Each row has a name. Each question is about the rows just above it.

Q: [ 80.1 -38.1  -3.1 -12.5 -16.5  42.4 -45.5 -14.9  41.5  -0.4]
R: [ 41.0 -23.9   1.5  -9.2 -13.0  34.3 -16.2 -16.4  32.0  10.2]
H: [ 80.1 -38.1  -3.1 -12.5 -16.5  34.3 -16.2 -16.4  32.0  10.2]
Does one of the named rows hold [-16.5  32.0] side by side, in this order?
no
Among the named rows, does one hold [ -3.1 -12.6] next to each other, in this order?
no
Among the named rows, does one hold [-13.0  34.3 -16.2 -16.4] next to each other, in this order?
yes
Does one of the named rows hold [-45.5  42.4 -16.5] side by side, in this order?
no
Among the named rows, does one hold [-16.3 -16.4  32.0  10.2] next to each other, in this order?
no

K: [-25.5   7.0  25.7 -38.5]
Z: [-26.2  10.5  12.6 -38.6]
V: [-26.7   9.9  15.0 -39.2]
J: [-25.5   7.1  24.5 -38.3]
F: [59.3 16.6  9.6 28.0]
X: [ -1.3  25.0 -78.9  -2.1]
G: [59.9 16.5  9.8 28.6]
B: [ -1.1  24.9 -78.4  -1.9]
E: [59.5 17.0  9.5 27.8]
D: [-25.4  10.7  12.0 -38.0]
C: [59.7 16.8  9.6 28.1]
W: [-25.7  10.8  11.7 -38.2]
Is [-25.5   7.1  24.5 -38.3] printed in one of the named rows, side by side and in this order?
yes
Is [-25.5   7.0  25.8 -38.5] printed in one of the named rows, side by side and in this order?
no
Does one of the named rows hold [-78.9  25.0  -1.3] side by side, in this order?
no
Is [-25.7  10.8  11.7 -38.2] printed in one of the named rows, side by side and in this order?
yes
Is [ 10.8  11.7 -38.2] printed in one of the named rows, side by side and in this order?
yes

tib: [ -5.8 -64.9 -12.2  -1.4  -8.8]
Razol: [ -1.1  14.4  60.9  -0.5 -24.2]
Todad: [ 25.1   5.0 -10.2  25.3 -55.5]
soz: [ -1.2 -48.5   4.9  20.3 -41.8]
tebov: [-47.4  -5.2  17.9  44.8   4.7]
tofe: [ 42.2  22.7 -25.7   2.0 -38.4]
gasop: [ -5.4 -64.5 -16.0  -4.0  -4.0]
veba: [ -1.7  36.6  50.5   8.7 -23.0]
Pel: [-15.6   8.9   2.2 -29.3  57.7]
pavi: [  3.3 -13.2  58.1 -22.9 -16.2]
vufi: [ -0.5 -43.5   5.6  22.2 -44.8]
Among the named rows, does one hold [-12.2  -1.5  -8.8] next to each other, in this order?
no
Is [36.6 50.6] printed in one of the named rows, side by side and in this order?
no

S: [-18.6  -7.3  -6.8 -17.9 -18.6  83.2]
A: [ 61.1  53.4  56.4  60.5  -7.8 -35.3]
U: [  0.7  -2.9  -2.3   0.4 -43.9 -24.2]
Among the named rows, does one hold [56.4 60.5 -7.8] next to each other, in this order?
yes
Is [ -7.4  -6.8 -17.9 -18.6] printed in one of the named rows, side by side and in this order?
no
Among the named rows, does one hold [-43.8 -24.2] next to each other, in this order?
no

T: [-77.5  73.0  78.5 -78.2  78.6  77.1 -77.1]
Y: [ 60.9 -56.8 -61.2  60.8 -62.1 -60.1  60.2]
N: [ 56.8 -53.6 -56.9  57.7 -57.8 -56.7  56.4]
Among the named rows, does one hold [-61.2  60.8 -62.1 -60.1] next to each other, in this order?
yes
Does one of the named rows hold [-53.6 -56.9] side by side, in this order?
yes
Is [ 78.5 -78.2] printed in one of the named rows, side by side and in this order?
yes
Among the named rows, does one hold [ 57.7 -56.9] next to each other, in this order?
no
Does one of the named rows hold [ 60.9 -56.8 -61.2] side by side, in this order?
yes
Among the named rows, does one hold [ 60.9 -56.8] next to each other, in this order?
yes
Is [-78.2  78.6  77.1] printed in one of the named rows, side by side and in this order?
yes

L: [ 19.3 -56.3  35.7  53.0 -14.8 -39.0 -38.1  15.0]
M: [ 19.3 -56.3  35.7  53.0 -11.4  38.5 -64.0  -9.0]
P: [ 19.3 -56.3  35.7  53.0 -14.8 -39.0 -38.1  27.7]
Does one of the named rows hold [ 38.5 -64.0] side by side, in this order?
yes
Does one of the named rows hold [-14.8 -38.9] side by side, in this order?
no
Does one of the named rows hold [ 35.7  53.0 -14.8] side by side, in this order?
yes

Navu: [ -6.6 -51.2 -50.4 -13.5  -6.6 -15.2 -11.4]
sugo: [ 3.4 13.5 11.3  4.7  2.8  4.9  5.3]
zevaf: [ 15.7 -58.3 -59.5   8.7  17.5   8.2  10.0]
gidap: [-67.1  24.9  23.9 -64.9 -69.4 -63.6 -64.8]
loto: [27.5 34.1 32.0 33.2 26.4 35.0 34.3]
Does one of the named rows hold [-64.8 -69.4 -63.6 -64.8] side by side, in this order?
no
Among the named rows, does one hold [ 24.9  23.9 -64.9 -69.4 -63.6] next to each other, in this order?
yes
Is [35.0 26.4 33.2] printed in one of the named rows, side by side and in this order?
no
Among the named rows, does one hold [11.3 13.5] next to each other, in this order?
no
Among the named rows, does one hold [17.5  8.2] next to each other, in this order?
yes

